Rotation paths and how fast each direction turns (degrees per step):
Each turn is a multiple of 5 degrees from 10 to 175, or 0.
Each row of a path follows its step; steps can be skipped.
path 1
step 1: 11  17  -6  -14  10  12  -2  -2  -1  0  -8  10  -12  1  5  0  -3  3  -7  2  -5  -10  2  -10  -8  -22  -7  -18  2  6  -10  -3  1  -3  -12  8  3  15  2  -4  0  8  7  22  7
step 5: 0  -4  -6  20  -5  0  -1  24  -1  4  -9  -13  -3  14  -8  -6  4  8  -8  -2  -3  -17  -2  1  21  8  -4  -14  -4  -4  -5  -9  1  -14  -4  4  2  -10  -17  7  -6  5  -8  -5  -5
step 11: -20  1  11  -8  -1  -9  -8  -11  5  4  -17  14  -14  -2  -15  1  6  6  6  -10  -2  13  2  -6  15  -7  -3  -16  -2  -10  1  -15  7  -7  -13  -1  3  -11  -7  2  8  0  1  2  -10
step 12: 24  0  6  -9  0  -9  -8  4  14  11  5  -9  2  5  -11  0  -17  -6  -8  5  26  -8  -10  10  -3  -5  -1  -3  -1  0  7  5  4  -2  -14  4  12  -1  0  -7  -10  -3  -7  -3  -16
step 15: -2  -18  -4  2  -6  -6  -5  2  -21  -1  0  11  -7  6  1  8  0  -5  -7  17  6  -11  12  11  4  3  8  -4  -3  16  4  15  -5  4  -5  13  9  -10  7  4  -13  -14  0  -17  -5
step 16: -12  7  -11  -2  21  6  -5  8  3  -3  -9  12  22  7  -9  -3  5  -1  0  -1  4  14  4  0  -8  0  4  -15  13  22  -5  -12  -4  -5  1  5  13  0  -10  -6  2  8  3  9  5
step 18: 14  -13  -3  0  -1  4  -5  -11  -9  -3  -3  6  13  9  -2  -6  5  -9  11  -2  -3  7  -1  14  7  -9  7  -3  1  2  -12  -3  22  -5  -3  14  -4  -2  10  15  -6  -2  -8  14  -24
step 23: -2  -6  -8  5  -2  -2  9  12  -7  5  -9  -2  -2  3  -2  -19  2  13  0  7  -4  -7  -15  1  20  5  -3  -22  -4  7  -8  0  8  -7  -6  1  0  -20  -15  -3  15  -1  -4  -2  -15
Speeds:
0  3  2  6  -1  0  4  -2  2  0  2  -4  -1  2  0  -1  0  5  1  -3  0  2  2  -2  -1  3  2  -3  2  0  1  1  -2  -1  2  4  2  6  4  4  -2  0  -2  3  -1 : 95
5  3  3  -2  -1  3  1  1  5  -4  2  2  1  1  0  -1  0  4  0  6  -4  0  2  3  3  -4  1  3  -1  -3  -1  1  0  -1  -4  -1  -1  2  4  -1  -1  -1  1  1  2 : 60
5  0  0  -2  0  1  -2  1  1  4  2  -2  2  3  -1  -2  0  4  -1  3  3  -3  -2  -2  1  -1  0  0  -1  0  -4  0  -2  -2  8  1  0  1  -6  -3  0  -1  2  2  -1 : 160
0  5  -1  1  1  3  4  -4  -1  0  -1  3  0  -6  -2  -2  1  -2  -3  3  1  5  2  -1  3  0  -1  -1  3  2  -2  -2  1  3  0  1  -3  2  -3  0  2  1  4  0  -5 : 145
-3  -3  -3  2  1  -2  1  1  4  3  -6  -1  0  -2  1  -2  4  6  -3  -2  -4  -1  -5  -2  3  0  0  0  1  -4  2  -1  -2  2  -2  1  -1  0  0  -1  -1  1  4  0  0 : 120
-5  -2  1  0  -1  2  3  -2  4  -3  -3  -1  2  2  -1  -1  2  0  1  1  -1  0  3  0  -7  -1  -1  -3  0  -1  -4  -2  2  -5  0  -2  -2  -4  -2  1  -3  -4  3  3  1 : 140
path 2
step 0: 11  -9  5  3  -2  -19  -6  4  3  15  13  7  8  -9  2  -2  12  2  -10  -7  -12  3  17  14  -12  4  3  -1  4  1  -5  0  -2  -2  7  -8  -4  -12  -7  -6  -3  -1  7  0  4
step 2: 10  -3  6  -17  5  -6  -3  1  -4  2  10  -13  -5  1  3  -13  -1  -11  -6  -10  4  3  12  -1  1  9  -12  6  13  9  -5  -6  -13  11  2  11  8  -8  -2  6  9  10  -1  -4  -9
step 3: 4  -7  -9  7  2  -6  8  -1  -2  -8  -2  -8  -7  4  0  6  -12  -6  -6  10  -7  -7  -12  14  -7  4  -16  -4  15  1  6  12  11  -10  11  4  -7  -2  -3  -13  13  6  -1  -3  6
step 5: 4  -6  -6  -5  7  -2  7  6  -20  0  -2  -4  20  3  4  9  3  1  7  5  -5  0  1  10  -10  -14  4  15  5  6  6  -5  9  -3  5  10  9  1  -3  -13  -9  8  -14  -1  -3
step 6: -3  -15  -8  9  -14  -13  20  4  16  4  5  1  8  3  7  -3  3  9  -1  -11  5  10  0  12  -7  -6  9  0  -9  -7  -6  -1  0  -4  -3  -1  -9  -5  -7  1  -3  -4  5  2  13
step 12: -2  -8  -9  1  -11  1  11  0  7  -4  -3  1  15  1  2  -9  7  2  2  1  -1  20  -2  11  0  -5  -8  6  3  -2  -10  -3  4  2  -5  7  4  3  -16  2  2  26  5  6  -6
step 13: 7  -4  -1  3  12  -13  12  10  4  1  5  -8  7  -8  7  7  -2  16  0  -6  -1  -9  7  4  -1  -8  19  13  11  7  5  12  7  -1  8  -5  5  -6  -4  -8  1  -1  13  5  -5
step 22: -11  1  7  -8  18  17  15  -4  2  5  7  -5  4  1  5  -1  -11  -3  1  9  1  14  -7  -7  -5  -20  -3  -6  5  10  7  6  3  -8  -6  14  2  -3  4  -7  1  6  1  0  3
Speeds:
-3  -3  -1  2  1  -1  -3  4  5  -4  0  -2  0  -1  3  -4  1  -1  -2  0  4  -2  3  2  -2  -3  0  -4  1  0  -4  -4  -1  6  2  0  3  0  1  2  -2  -2  2  -1  1 : 170
4  2  -3  -2  -1  1  0  5  0  4  -4  1  3  -2  -2  4  -1  -2  1  2  3  -4  1  -3  3  0  -3  -2  -4  -1  1  -1  -3  2  1  1  -1  0  -1  0  -6  1  -2  -3  -4 : 110
-2  -2  5  -1  4  2  0  1  1  2  3  4  1  0  2  -5  -1  1  2  0  -3  -2  0  0  -1  -2  0  0  -3  -4  2  -1  -3  1  -1  -2  -7  -4  1  -2  -3  -2  -3  2  0 : 45
-2  -2  -1  -3  0  2  4  3  0  2  -1  -3  -3  0  3  1  -6  1  4  -1  2  -1  2  5  0  -4  -2  1  -1  0  4  1  1  -3  2  -4  4  3  -1  4  -1  2  -2  5  1 : 40
1  4  -1  -2  0  1  1  -3  2  -1  2  1  -6  0  -2  -2  -3  0  -3  -3  -1  -1  -2  -1  -2  -4  -2  -3  1  1  2  5  -2  2  3  2  2  -4  0  3  -2  0  -4  -4  0 : 55
0  0  -1  0  3  -5  0  2  0  1  -1  -6  -1  1  1  -1  0  5  -2  0  -1  -1  -3  -2  2  5  0  1  1  -4  3  3  -3  5  -4  -1  0  -2  -5  4  2  0  1  2  -3 : 60
4  3  2  0  -1  1  0  -1  2  0  -2  -6  -2  3  -1  1  0  -1  -2  3  0  2  4  0  -1  -4  0  0  4  -4  3  -4  -1  -2  -2  -3  -3  -3  6  1  1  1  3  -1  -1 : 55
